In the rows, zero is written as 128.
Each named turn below is shown by a few rows before and after it. Which turns, in which order, take the first row of each later pair to the second? The first pair is answered.
L (before -> after):
[160 112  88 112  37 156 146 109 118 154 127]  ->  [144 134 100 101  58 106 123 101 112 112  56]
[162 140 106 154  86  99 137 162 133 144 142]  ->  [143 161 115 155 105  80 128 154 123 136  98]
[127  96 128  73 122  96  88  90 138  51 108]  ->  [ 74 151 141 121 162 180 117  70 107 176  98]
[ 82 130 147 116 175 123 106 110 130 122 113]  ->  [104 102 134 122 152 158 124 120 139 147 178]
S (before -> after):
[131  80 131  91 110 155 122 141 133 119 202]  ->  [107  89 155  73 148 121  98 128 134  74 152]
[146 104 153 111 170 120 130 145 144  80 164]  ->  [158 104 142 123 155 128 140 158 145  96 182]
[130 155 108 138 105 154 141 165 109 146 156]  ->  [101 136 123  96 131 179 118 110 109 131 127]
Y (before -> after):
[120 136 144 127 141 142 121  87 116 138 103]  ->  [120 145 148 136 144 128 122  99 116 136  97]
[129 137 148 138 166  94 108 147 138 102 145]  ->  [137 134 145 145 161  99 115 155 140 111 161]
[133 147 121 129 110 144 136 124 115 137 103]  ->  [133 149 122 131 110 142 137 125 114 139 102]
P (before -> after):
[124 128 130 129 161 102 133 132 110 110 100]  ->  [128 104 115 110 139 155 137 101 109 138 126]
[132 147  92 150  79 116 136 128 128 146 137]  ->  [ 91 165 132 151 148  99 122 124 128 130 105]
[121 131 107  84  83 174 110  64 116 141  77]  ->  [151 159  97 116  60  96 115 124 118 108  56]
F (before -> after):
[ 96 135 152 138 138 107 147 163 149 140 136]  ->  [125 119 125 129  89 117 153 158 150 143 153]
[110 109 117 112  71 158  96  96 104 136 117]  ->  [ 71 133 157 127 139 145  90 105 103 130  95]
[100 142 152 146 144 155 140 134 139 139 130]  ->  [121 132 139 150 119 158 147 144 142 142 153]
[109 117 162 134 145 135 145 111 138 138 159]  ->  [123 110 150 134 122 139 148 113 140 140 170]
Then:
(two turns a pair)
[113 119 145 105 127 141 121  84 125 123 134]  ->  [123 159 132 133 110 113 127 105 112 138  98]
P then L
[ 94 173 173 149 186 124 137 161 137 161 105]  ->  [112 149 151 147 149 176 154 151 139 200 157]
S then Y
[144 100 120 133 126 109 136 150 152 104 170]  ->  [ 98 127 151 138 183 122 130 132 141 123 136]
P then L
[100 108 119  96 118 173 119  85 138 148 105]  ->  [145 112 105 115  88  87 120 146 149  90 101]
L then P
[110 141 127 156 155 139 131 151 133 136 135]  ->  [142 107 101 123 107 137 122 135 141 108 145]
L then F
[143 124 133  95 117  92 101 128 135  72 106]  ->  [103 129 146  97 147 175 111  85 121 145 117]
P then L
[108 119 143 117 156 148 126 118 140 128 134]  ->  [127 109 125 100 122 143 118 108 141 113 126]
P then S
[125 136 146 141 154 169 145 131 130 160 171]  ->  [163 107 131 118 118 121 132 147 146  95 178]
L then S
[155  70  96 118  97 121 119 126 125  96 141]  ->  [134  92 100 145 111 174 139 118 111 167 154]
L then L
[130 128 111  96  97 115 117  90 118 115  72]  ->  [112 129 123  96 120 135 116  80 115 130  72]
Y then P
[ 93 150 154 130 212 118 110  97 152  86  86]  ->  [190 106  88 148  90 127 148 148 167 104 193]
F then F
[129 150 125 172 131  80 113 145 154 126 110]  ->  [136 148 120 181 123  91 123 154 154 140 130]
Y then L
[109 191 127 184 146 123 148 156 106 199  90]  ->  [147 152  94 170  87 161 160 147 114 215 145]
F then Y
[123 131 150 155 143 132 145 130 127 164 134]  ->  [126 104 161 131 154 115 129 127 143 118 142]
L then P
[102 121 144 158 171 150 129 125 147 152 167]  ->  [136 132 125 175 136  93 132 166 151 124 160]
F then P
[101 106 105  81 109 124  88 112 132 118  82]  ->  [114 135 116 161 128 104 128 199 136 158 143]
F then S
[ 91 161 117 162 153 127 170 158 116 177 133]  ->  [ 68 139 126 116 167 161 149 101 116 166 114]
P then S
[153 132 125 151 117 103 125 159 134 137 161]  ->  [106 131 145 123 157 151 110  99 126 155 134]
L then P
[121 118 157 122 139 106 126 128 137 139 122]  ->  [123 112 153 113 132 108 122 119 137 134 120]
P then S
[ 99 142 110 113 118 143 122  92 110 130  76]  ->  [125 148  92 124  86 122 130 114 111 127  79]
P then Y
[153 111 122 156 142  82 158 133 158  95 120]  ->  [131  93 139 148 173 132 161 113 163 122 154]
P then F
[131 151 118 155 169 126 115 152 118 109 132]  ->  [124 130 112 129 159 173 112 111 116 126 143]
P then Y
[152 126 117 133 109 143 131 130 134 137 148]  ->  [123 128 137 125 147 157 124 113 133 138 137]
P then P
[141 124 116 134 107 114 136 140 125 129 123]  ->  [141 116 114 126 103 126 134 131 126 134 130]
Y then Y
[140 120 142 110 123 114 124 126 135  80  97]  ->  [116 146 156 148 152 158 147 136 125 151 120]
F then L
[127  81 115 143 138 119 122 135 125 104 171]  ->  [125 122 110 181 135 108 136 159 110 138 146]
L then S
[ 93 167 146 133 163  89 110 135 131 126  97]  ->  [144 151 113 155 100  94 136 172 137 148 158]
Y then F
[108 131 143  93 125 130 148  92 107 120 131]  ->  [129 126 130 109 103 133 162 116 110 134 165]
F then P
[162 118 118  94  86 123 109 118 131  99 115]  ->  [124 170 132 127 123 135 117 117 110 150  74]
L then Y
[128 138 149 139 134  78 126 158 130  91  91]  ->  [123 155 145 175 135 117 151 174 122 155 124]
Y then L
[143 159 113 140  96  77 140 159 122 130  96]  ->  [ 93 168 146 148 158 125 142 137 115 171 100]
L then P
[141 169  87 121  39 132 123 116  85 172  56]  ->  [105 167 112 112  82 176 117  87  81 198  61]
F then P
[119 110 135 143 107 151 144 134 120 147 140]  ->  [133 117 125 144  90 123 142 144 120 128 122]
P then F
[144 147  98 129  88 126 139 122 120 157  84]  ->  [150 140  96 121  83 112 133 125 123 138  85]
L then L
[105 136 162 148 148 129 131 148 130 127 144]  ->  [119 116 155 138 134 132 130 147 138 116 167]
L then Y
[ 88 151 152 162 187 108 138 137 112 108  99]  ->  [116  95 123 135 135 190 152 104 120 145 181]
F then S
[104 124 167 108 177 120 119 126 147  84 123]  ->  [131  95 131  79 114 161 119  91 145  99 141]
P then Y
[129 162 134 162 140 130 128 198 131 166 130]  ->  [157 146 104 122  86  99 106 176 129 116  87]
F then L
[116  87 147 102 156 144 118 113 142 103 167]  ->  [152  86 115 105 100 127 125 128 139  97 170]
Y then P
[134 108 128 120 127 113 119 130 138 108 127]  ->  [135 115 130 133 130 107 126 144 139 112 134]
P then S
[135 131 110 115 111 129 109 111 117 136 123]  ->  [131 123 121 125 125 144 119 121 123 148 155]
F then L
[132 128 122 113 140 149 135 128 122 129 146]  ->  [125 137 132 119 158 131 132 136 122 119 133]
P then P
[106 149 145 125 165 107 142 160 150  85 141]  ->  [120 131 129 126 138 158 157 151 150 127 189]
Y then S
[ 99 130 130 160 141 110 155 159 132 134 164]  ->  [101 104 122 137 129 146 151 133 135 140 182]
Y then Y
